128 stands for zero in the data rows.
How far apart are the two rows of each pair, measured in a hidden way? 0 means very close, and 40 very far. Two or three weighted sums of its numbers give each row a place; it is the straight-line distance between the places.
[122  86  97 100 122 141 144 134 134 107 150 132 116 126 114 122]
[128 170 137 100  69 162 136  84 186  78 175 146 124 116 143 183] 24
[ 58 144  52 108 186 115 110 151 141 181 151 140  75 114  97 116]
[ 72 131 103  67 100 164 100  80 141 173 172 152 150  96 140 193] 9
[196 137 132  89 125 153 101  75 136 126 170 185 149 108 136 173]
[131  98 125 103 123 141 119 119 165 150 154 159 141  97 132 134] 13
[140 143 131 162  79 113 148 133  92 157 141 100 102 161 156 142]
[153 154 108 135 160 115 134 137 104  99  71  94 120 160 115  99] 21
[148 179 148 174  97 106 162 168  90 157 120  91 106 169 150  97]
[133 140 162 186 122 112 146 165 137 158 106 108 150 156 139  85] 19
[ 95 117 113 127 151 123  95 108 108 109 162 156 121  88 118 128]
[ 66 103 116  92  94 162 113 125 153 146 182 145 138 106 144 153] 22
[153 114 116 103 170 132 102 123 145 134  87 124 154 135 117 118]
[ 26 167  82 157 220 118  47 108 115 149 180 181  72  53 104 149] 25
[ 37 194  85 154 227 108  45 115  62 199 175 204  89  47 105 176]
[138 135 135 113 128 145 119 111  84 120 158 172 110 109 131 143] 7
[168 145 166 163 149 101 147 148 143 143  66  83 141 173 122 104]
[181 136 119 177  62 102 171 119  91 169 147  98  97 174 169 122] 17
[106 146 142 113  56 136 194 155 185  36 138  86 118 161 147  96]
[154 143  92 107 161 137 111 112 113 106 119 129 135 123 119 120] 34
[104 150 146 142 156 142  89  93  69 133 170 188 119  70 130 149]
[152 142 102 109 153 138 137 120 125  99 108 119 130 139 124 125] 12
[110 138 178 165 148  90 110 134 145 117  78  88 158 167 119 114]
[135 157 127 126 139 114 116 125 121 116  86 106 145 164 128 113] 5
[158 167 148 183 102 116 169 169 114 200 123  94 117 161 152  87]
[111 161 129 124 115 129 160 149 102 109  91  81 128 185 133  89] 14
[139 152 165 169 110  93 150 109 132 129 112 103 152 168 139 133]
[107 114 154 136 160 106 115 101 166 100  75 115 173 138 111 142] 7
[138  63  89  86 124 153 159 148 147 104 148 119  79 145 115  88]
[119 130 132 118 101 135 130 122 155 135 163 131 131 120 145 143] 9
[164 151 155 182 140 118 140 186 131 147  93  97 126 151 133  67]
[ 94 114 116  60 110 142 102  61 179 136 157 169 151 118 132 195] 38
[237  83  87  85 212 139  57  81 153 163 110 186 155  77  99 154]
[155 169 132 117 123 154 106 132 145  95 152 144 125 103 133 156] 23
[144 103 122 116 129 137 121 132 156 162 138 136 133 113 131 126]
[158 157 104 106 164 145 115 121 138 117 112 141 138 122 122 134] 12
[147 148 150 140 121 118 145 119 117 152  98 106 133 170 134 111]
[145 113 107 110 123 123 126  99 107 126 150 142 108 121 123 148] 19
[151 125 121  87 111 151 142 113 150 113 137 140 109 152 135 140]
[122 109  99 109 123  98 156 144 125 141 117  95 107 160 125 113] 12
[167 119 131 105 130 152 102 125 166 163 167 169 129  85 137 147]
[ 48 153 103 149 195 124  74  97 120 136 174 198 100  52 111 146] 12
[157  99 116  95 155 152  81 114 184 169 144 174 151  70 118 177]
[ 64 213 147 141  57 127 190 155 127  82 145  87  94 161 154 101] 13
[135  96 112  90 104 144 147 131 134 140 151 136 104 138 118 140]
[145 158 148 135 120 124 161 115 114 155  96  99 134 173 133 142] 7
[208 144 165 100  84 146 127  87 152 112 183 184 151  93 145 192]
[119 100 144 143 149 113 105 150 163 107 106 124 137 115 120 124] 12
[130 136 150 150 135 109 155 125 137 119  92 101 141 162 128 133]
[132  97  94 107 129 138 145 129 127  96 144 133 109 115 115 124] 5
[116 104 125 110 124 142 116 136 149 144 141 137 132 113 131 149]
[186 135 119  99 140 159  91  85 145 147 162 173 147  71 121 185] 8
[118 158 137 162 101  99 162 169  98 109 108  75  96 164 140  87]
[116 205 134 130  96 153 160 129 151  81 150 126 120 117 140 123] 2
[ 72 147 116 146 171 126  85  98 109 134 168 186  94  57 113 154]
[ 98 159 109 109 106 138 179 127 140  54 113  83 106 177 134 114] 8
[133 125  88 123 153 127 119 146  99 104 121 119 112 125 117 106]
[128 202 143 166  89 119 174 163  87 132 130  90 100 160 148 102] 18
[214  88  99 105 183 132  76 115 103 210 129 169 137  78 107 144]
[142  76 102  89  96 135 183 153 155  76 132 110  93 147 119 112] 31
[ 98 147 136 103  80 138 136 120 168 147 182 141 113 116 153 147]
[120 126 123 117 131 141 112 103  97 131 158 170 104  98 122 147] 20
[148  70  97  89 104 140 156 141 146  94 140 113 114 148 121 129]
[127 146 109 111 114 131 155 126 136  94 116  99 116 146 127 144] 10
[ 99 129  92 111 159 137 110 122 125 133 161 150 101 101 116 136]
[187 138 121 193  62  82 182 134 111 182 144 112  84 173 172 123] 28
[116 102 119  94 140 151  77 100 175 138 139 156 138  79 123 177]
[154 119 144 145 144 109 140 134 154 115  78 112 144 136 115  94] 12
[111 124  90 110 126 131 155 143 123  93 106  98 110 151 119 109]
[ 63  81 146 115 171 132  90 157 158  82  96 127 179 107 106 111] 29
[139 120 113  96 118 136 141 130 127 114 136 140 118 122 120 113]
[116  49 115  90 148 131  72 128 194 157 146 153 155  95 125 134] 13
[142 160 128 157  70 129 177 132  80 183 149 109  98 158 157 105]
[106  97 114  79 146 160  85  95 176 142 140 165 164  85 121 164] 15
[107 147 111 121 112 130 181 152 122  81 105 102 107 147 119  84]
[111 106 111 125 151 126 106 106 101 105 170 169 105  96 120 150] 18
[137 129 146 164 114 105 138 155 129 136 117 109 142 143 139 116]
[139  91 105  99  94 134 169 134 153  61 133 103 110 149 123 122] 16
[135 131 144 203 100  84 133 145 126 142 127 116 123 155 152 108]
[147  85  96  88 105 140 165 152 153  91 136  97 107 157 123  91] 11
[150  93 131  92 100 152 147 126 112 124 154 155 106 129 124 113]
[148 131  97 118 176 118  80 119  69 177 149 166 111  99 118 142] 14
[139 138 145 166 150 131 124 177 151 165 101 113 148 127 129  96]
[120 118 129 115 119 128 109 151 140 137 139 128 127 125 133 137] 16
[107 131 110 109  97 144 178 140 144  61 111  91 119 151 124 103]
[125 115 127 103  63 117 169 109 163  81 144 104 131 160 137 140] 14
[101  87 113  60 161 153  93  73 182 122 113 153 170 104 110 167]
[110 160 110 117 122 126 144 139 119  81  99  89 132 169 126 116] 16
[110 118 117  64 149 157  94  70 162 140 105 150 175 116 115 169]
[ 68 158 130 150 174 130  60  91  77 138 173 205 107  58 122 172] 34
[108 104 127 109 119 149 112 149 143 139 144 124 133 114 136 116]
[145 145 138  91  60 158 162 116 189  24 149 119 129 139 139 156] 34
[110 107 125 125 120 130 123 119 131 132 131 126 136 114 131 110]
[218  90  99  99 184 132  85  87 137 164 116 178 148  66 102 161] 10
[153 126  89  98 161 134 129 120 105 113 119 135 120 130 117 135]
[ 55  63 133  90 178 150  30 123 179  82 101 153 191  75 101 121] 31
[188 115 122 108 155 136  73 124 145 181 157 175 123  83 126 147]
[116 163 131 148  98 134 149 147 105 176 139 102 132 142 144 102] 7
[119 171 110 136 125 137 167 141 108  91  96  97 122 150 124 100]
[133 133 119  99 132 156 108 100 173 154 157 174 153  72 127 161] 11
[166  61 128 129 171  97  95 131 165 113  71 106 143 120 109 106]
[133 108 103 103 117 133 154 128 129  81 135 124  98 129 120 134] 16
[109 154 117 106 106 150 145 117 148  87 123  99 116 172 139 122]
[188 141 117 106 146 151  76  86 127 140 161 185 144  67 122 170] 11
[127  79  83  89 125 139 154 136 147  98 142 107  89 151 119 118]
[187 126 124  88 143 161 107  83 128 155 166 200 132  92 128 188] 11
[154 177 140 174  79 123 171 149  83 179 135  86  97 169 161 103]
[139 136 153 204 107  86 144 142 127 139 122 115 130 150 142 131] 9
[179 142 143 114 114 140  89  89 151 142 178 178 127  74 136 188]
[143 128 150 160 149 117 154 165 158 149 100 112 132 124 122  79] 19
[134 132 122  91  99 147 146 108 159  94 139 124 136 150 134 144]
[134 159 120 133 120 118 140 131 122 123 106 103 110 144 128 116] 10
[122  92  94 107 139 135 147 134 136 105 154 126  90 124 116 119]
[126 121 132 137 117 131 124 135 134 148 124 126 126 128 131 140] 11
[127  87  98 100 137 155 148 131 124 106 152 122  90 133 120 126]
[ 58 184  86 145 219 112  46 106  49 209 166 179 114  65 114 150] 22
[ 94 155 128 139 159 131  90  87  79 143 168 199 111  69 121 162]
[137  73  99  89 107 146 150 135 146  87 141 112 101 145 118 107] 11
[ 79 239 142 162  57 137 187 161  97 130 150  75 108 164 159  92]
[181 140 134 114 129 158 102  99 104 118 165 196 141  67 124 180] 13
[ 84 101  51  96 163 102 148 159 141 135 131 104  87 140 104  94]
[180 148 133 112 139 149  95 105 121 136 165 184 114  67 126 170] 15
[169  97 110 110 142 116 132 121 139 160 127 139 138 110 122 139]
[137 193 143 169  89 118 175 161  85 164 128  94 104 166 151  93] 6
[ 98 110 130 128 127 128 114 127 121 116 127 121 152 116 129 139]
[129 134 171 157 128  84 157 118 131 138  93  89 165 169 128 119] 8
[ 99 109 129 130 123 142 113 131 121 135 126 129 141 114 128 147]
[133 125 154 177 116 113 149 132 126 158 116 112 137 140 133 106] 3
[130 116 161 118 114 148 142 110  74 110 157 181 129 107 134 151]
[118 141 124 116 133 140 110 127  99 145 158 165 111 112 127 129] 7
[ 69 153  87 120 185 125 100 131 106 166 164 159  89 103 113 108]
[154 151 161 165 122  93 162 144 120 150  90  83 137 188 135  95] 11
[124 124 135 134 110 126 120 145 127 136 135 123 133 127 136 117]
[130 131 147 204 102  95 141 145 128 134 127 122 117 158 147 124] 14
[112 176 126 141  99 119 162 132 120 125 114  96 120 154 139 104]
[149 194 141 175  90 119 175 157  88 165 127  94 109 166 154  99] 8
[116 140 159 163 125  99 145 127 145 121  95 107 163 141 123 141]
[ 97 117  74 118 166 115  86 132  89 160 135 132 106 115 107 101] 27
[151 138 129 132 160 132  57  86  60 142 170 196 120  63 124 175]
[146 136 139 133 143 141 102  93  71  98 165 203 145  54 125 176] 7
[ 63 108 110  87 100 156 105  90 146 141 167 149 138 100 140 166]
[195  89 111  92 193 157  68 130 196 169 119 178 160  51 104 157] 12
[150 114 112 107 126 113 104 106 101 143 150 145  93 116 122 147]
[116 124 143 118 123 116 121 110 122 134 101 100 156 158 131 127] 24
[  8 158 221 196 194  77 103 175 125  42  85 139 202 108  89  95]
[167 134 166 189 139 106 166 188 147 148  97 101 127 155 132  63] 20
[156 110 139 103  95 147 167 118 116 119 148 143 114 125 129 151]
[111 117 122 112 126 145 105 127 149 141 128 143 145 105 128 165] 9
[115 155 179 193 116  70 127 134 129 110 101 102 158 159 127 126]
[134 169 146 178 102 113 174 173  96 137 112  80 103 167 143  74] 7
[ 99  99  95 118 166 155 110 121 118 105 162 153  82 103 115 142]
[132  90 118  86 134 153 100 118 185 141 159 169 135  78 127 150] 20
[128 158 134 153 109 127 147 140 117 162 124 112 142 141 140 117]
[ 87 151 178 200 138  76 128 150 131  94 107 117 148 140 123 104] 12
[ 70  96 120  83 145 146  64 100 136 127 119 146 175  94 115 175]
[130 134 144 178 103 116 145 143 123 162 122 116 136 145 144 122] 18
[139 156 107 117 136 132 134 125 131 100 109 102 121 160 129 124]
[152 141 135 128 141 134 103  97  70 145 165 174 113  76 130 177] 14
[155 123 153 106  98 150 149 120  88 117 151 154 128 124 138 137]
[159 127 140 185  91  88 159 162 109 137 142 110  99 167 158 127] 25
[146 159 135 160 122 126 146 156 115 124 102 108 108 141 131 105]
[131 136 152 144 130 109 131 129 125 139  95  90 173 167 132 130] 19
[132 132 150 173 125 110 149 155 137 150 109 102 145 141 132 100]
[128 167 134 161  91 125 156 158  94 183 142 102 131 151 150 108] 6
[130 115 101 113 125 135 138 135 124  90 131 113 110 135 125 107]
[ 82  67 113  81 145 149  87 108 174 134 140 152 153  87 117 149] 18
[120 159 118  91 147 146 119 109 148 140 107 128 146 134 126 143]
[111  85 122 102 136 134 121 131 164 145 138 146 140  97 123 154] 17
[143 153 138 163  94 119 174 137 105 157 133 114 112 148 148 125]
[ 87 188 135 118  79 129 169 120  89 134 122  95 110 188 151 128] 20
[ 98  61 113  90 142 140  82 117 186 130 149 164 164  85 125 163]
[133 144 187 187 147  93 145 155 160 145  81  97 159 169 127  92] 9
[110 160 130 132 102 132 135 134 107 180 136 114 131 140 143 147]
[ 94  93 112  80 154 163  88  97 185 133 129 156 170  71 112 173] 4
[143 145 173 176 144 101 141 156 147 151  79  87 146 172 128  92]
[101 155 123  95  83 147 195 124 175  47 127  95 123 175 140 124] 22
[172  91 125  94  91 144 176 130 136  84 147 122 111 130 126 123]
[136 177 123 125 128 154 145 135 138 111 136 141 120 106 129 124] 11
[ 73  81 116  81 143 145  80 112 163 127 136 153 176  84 120 149]
[199  61  87 118 183 106  80 126  86 193 103 149 120 105 102 120] 13
[128 129 154 163 139 134 106 162 148 156 107 111 138 134 127 105]
[134 144 151 181 104  80 138 139 127 108 122 108 132 150 144 115] 23
[159 153 103 124 159 145 115 135 119 115 101 123 136 109 116 119]
[168  64 159  92  85 178 149 106  81  98 151 171 130 124 136 154] 10
[ 95 113 101 127 164 137 110 119 112 114 164 159  86  91 118 120]
[ 92  88 113  83 153 165  99 104 180 144 133 163 176  67 114 147] 26
[ 95 100 116  86 130 154  96 115 159 152 147 158 154  86 126 140]
[ 93 127  84 110 158 127 109 130 109 152 147 146  94 116 113 125] 10
[ 89 151  76 126 201 109  80 106  52 206 142 174  89  78 105 140]
[113 131 148 160 130 107 124 147 133 158 110 105 150 142 136  94] 9
[183  86 116  93 157 145  66 106 179 178 157 180 153  67 120 139]
[134  95 124 104 136 134  98 126 164 169 144 156 137  98 127 151] 16
[109 142 134 142 152 139  79  85  66 129 169 189 109  64 125 179]
[108  89 107 117 148 149 122 122 117  98 164 150 103 105 118 134] 6
[ 90 141 169 154 141 141  95  77  64 103 171 223 126  69 134 192]
[ 68 153 203 186 162  71 111 130 137  93  84 108 187 149 111 112] 17
[154 166 143 172 127 117 160 162 107 131  97  88 125 154 133  95]
[155 115 125 109  96 125 135 105 145 107 148 124 129 131 132 135] 13
[124 113  91 107 140 125 144 135 111 117 124 111 104 141 116 119]
[139  97 123  92 107 153 146 114 116 127 154 133 108 138 125 133] 9
[160 136 161 182 142 107 161 187 145 150  97  88 136 147 130  89]
[ 81 104  46  91 161 122 122 158 165 137 138 101  74 137 103  80] 18
[117 141 158 208 114  79 133 141 125 126 118 110 141 147 136 106]
[121 116 160 159 140 114 139 153 163 128 102 115 139 127 122 116] 10
[134 113 115 101 121 121 143 127 120 142 150 142 101 119 117 126]
[182 140 137 106 146 151  84  73  81 142 177 203 121  83 131 196] 25
[137 170 122 162  63 126 158 117  75 194 152 110 108 154 163 135]
[114 127 151 126 163 120  92 118 156 133  75 103 156 147 111 135] 18
[ 79  81 116  88 136 153  84 106 155 115 140 151 175  86 123 148]
[133  97  73 119 176 103 108 133  63 141  91 117  95 125 102 112] 19
[ 94 110 135 133 127 111 123 122 124  86 123 126 146 115 125 131]
[157 152 162 177 111  98 142 147 112 144 103  82 118 192 144  90] 11
[115 120 136 137 120 123 140 145 135 130 126 123 122 127 134 110]
[142 129  81 128 203 112  50 102  33 214 142 182 125  71 106 149] 23
[140 148 137 147 103 136 154 137 114 172 137 114 124 136 142  99]
[152 122 111 117 146 115 114 124 126 113  96 100 144 149 123 134] 6
[114 141 132 110  80 130 154 109  87 137 140  93 131 172 150 140]
[143 105 115 107 129 142 132 126 110 102 153 152 110 113 122 134] 14
[141 148 138 152 104 120 166 147 109 181 131 112 136 150 147 128]
[131 136 129 129  97 115 144 132 113 103 111 106 117 141 132 121] 11
[112 151 102 117 134 124 154 132 119 101 102 101 123 165 129 100]
[104 190 135 140  85 139 141 143 123 117 141 112 130 137 146 120] 10
[122 100 123 108 139 115 119  95 156 102 104 128 154 141 122 150]
[149 153 138 165 133 122 147 193  99 126  93  86 116 144 128  73] 16
[101 110 126 110 127 156 124 118 130 129 127 135 139 104 125 141]
[173 133 134  88 124 150 111  99 140 153 162 169 125 112 131 164] 3
[157 114 128 109 133 136 129 131 154 154 145 140 122 109 131 154]
[120 145 127 126  95 127 145 118 119 105 121 107 120 141 131 140] 4
[147 149 175 180 132  91 147 158 140 185  91  97 143 180 133  82]
[159 135 166 191 123  96 170 183 137 147 105  82 114 164 141  95] 30
[177 106  96 125 169 122 102 130 103 130  76 116 120 119 103 102]
[108 115 126 122 123 125 110 119 140 119 129 131 154 116 131 131] 7
[130 148 136 158 106 129 181 140 118 167 132 114 127 140 138 120]
[123 137 157 122 115 142 115 114  77 125 160 184 119  97 132 182] 5
[102  72 140 108 173 135  87 139 184 100  97 134 167 105 112 127]
[103 151 118 130  98 135 134 117 119 147 145 126 121 126 143 140] 22
[102 130 185 185 161  78 112 152 165  94  72 101 166 167 117 112]
[142 153 114 111 122 147 138 108 134  77 138 136 115 105 124 137] 22
[110 185 125 115 124 150 148 124 146 148 141 136 137 117 137 129]
[148 107 115 105 103 140 148 128 140  89 139 117 111 138 126 102] 9
[ 89 140 182 180 143  97 126 157 140  99 104 123 156 132 120 121]
[109 175 127 146 105 121 175 163 107 101 113  86 111 151 141 108] 15
[145  77  84  72 121 154 153 147 153 122 153 116  98 152 114  95]
[157 160 156 183 122 110 146 184 123 165 108 101 115 152 138  78] 12
[122 122 156 152 146 117  88 148 162 139 101 115 161 116 121 118]
[128 143 184 189 134  81 132 151 149 138  93  98 151 179 130  79] 10
[126 144 138 141 146 143 120 154 150 174 104 129 150 120 121 105]
[ 59 122  60 117 188 116 108 137  90 159 133 126  79 105 103  93] 12
[ 64 164 125 146 175 138  94  97  99 152 173 208  91  67 122 180]
[164 141 122 162  57 101 152 133  73 169 156  93  92 177 163 111] 4
[144 110 106  92 134 140 127 124 123 145 123 138 124 137 123 144]
[163 153 160 165 113 110 159 147 115 162 103  88 132 179 138 114] 7
[149 153 159 195 124 109 171 174 132 167 106  88 123 154 139 110]
[154  70 103  86 103 164 172 132 143  74 143 120 100 146 121 105] 13
[112 105 107 109 143 146 133 120 123 110 156 152  90 113 121 140]
[124 132 171 156 136  98 114 126 127 142  87 104 178 171 127 125] 26
[118 143 129 118 122 143 122 128 136 154 133 128 139 121 135 114]
[108 139 137 131  81 104 185 130  82 123 125  77 122 194 156 134] 18
[110 168 122 118  90 137 156 137 136  86 125 103 123 148 135 132]
[131 155 139 172 107 105 167 166 106 128 113  85 109 157 140  89] 13
[131 146 112 135 125 118 158 158 104  96  89  80 113 153 125  89]
[ 64 100 176 152 178 110  80 174 177  64  88 130 182 107 105  96] 29
[136 120 111 109 125 123 131 127 111 129 147 154 105 120 120 136]
[ 93 115 123  77  99 144 133  97 139 115 140 131 130 148 138 174] 12
[106 140 111 120 124 126 161 139 110  98  93  86 120 176 130 100]
[134 131 141 151 117 116 145 153 129 131 118 117 116 139 133 103] 10
[131 107  90 137 153 102 121 154  82 117  85  82  94 146 113  89]
[134 192 143 172 104 124 153 172  96 136 113  86  99 157 142  98] 5
[126 112 164 171 159 104 134 172 168 106  88 102 150 142 120  98]
[134  64 131 116 178 125  89 115 204  82  78 139 175  95 100 139] 8
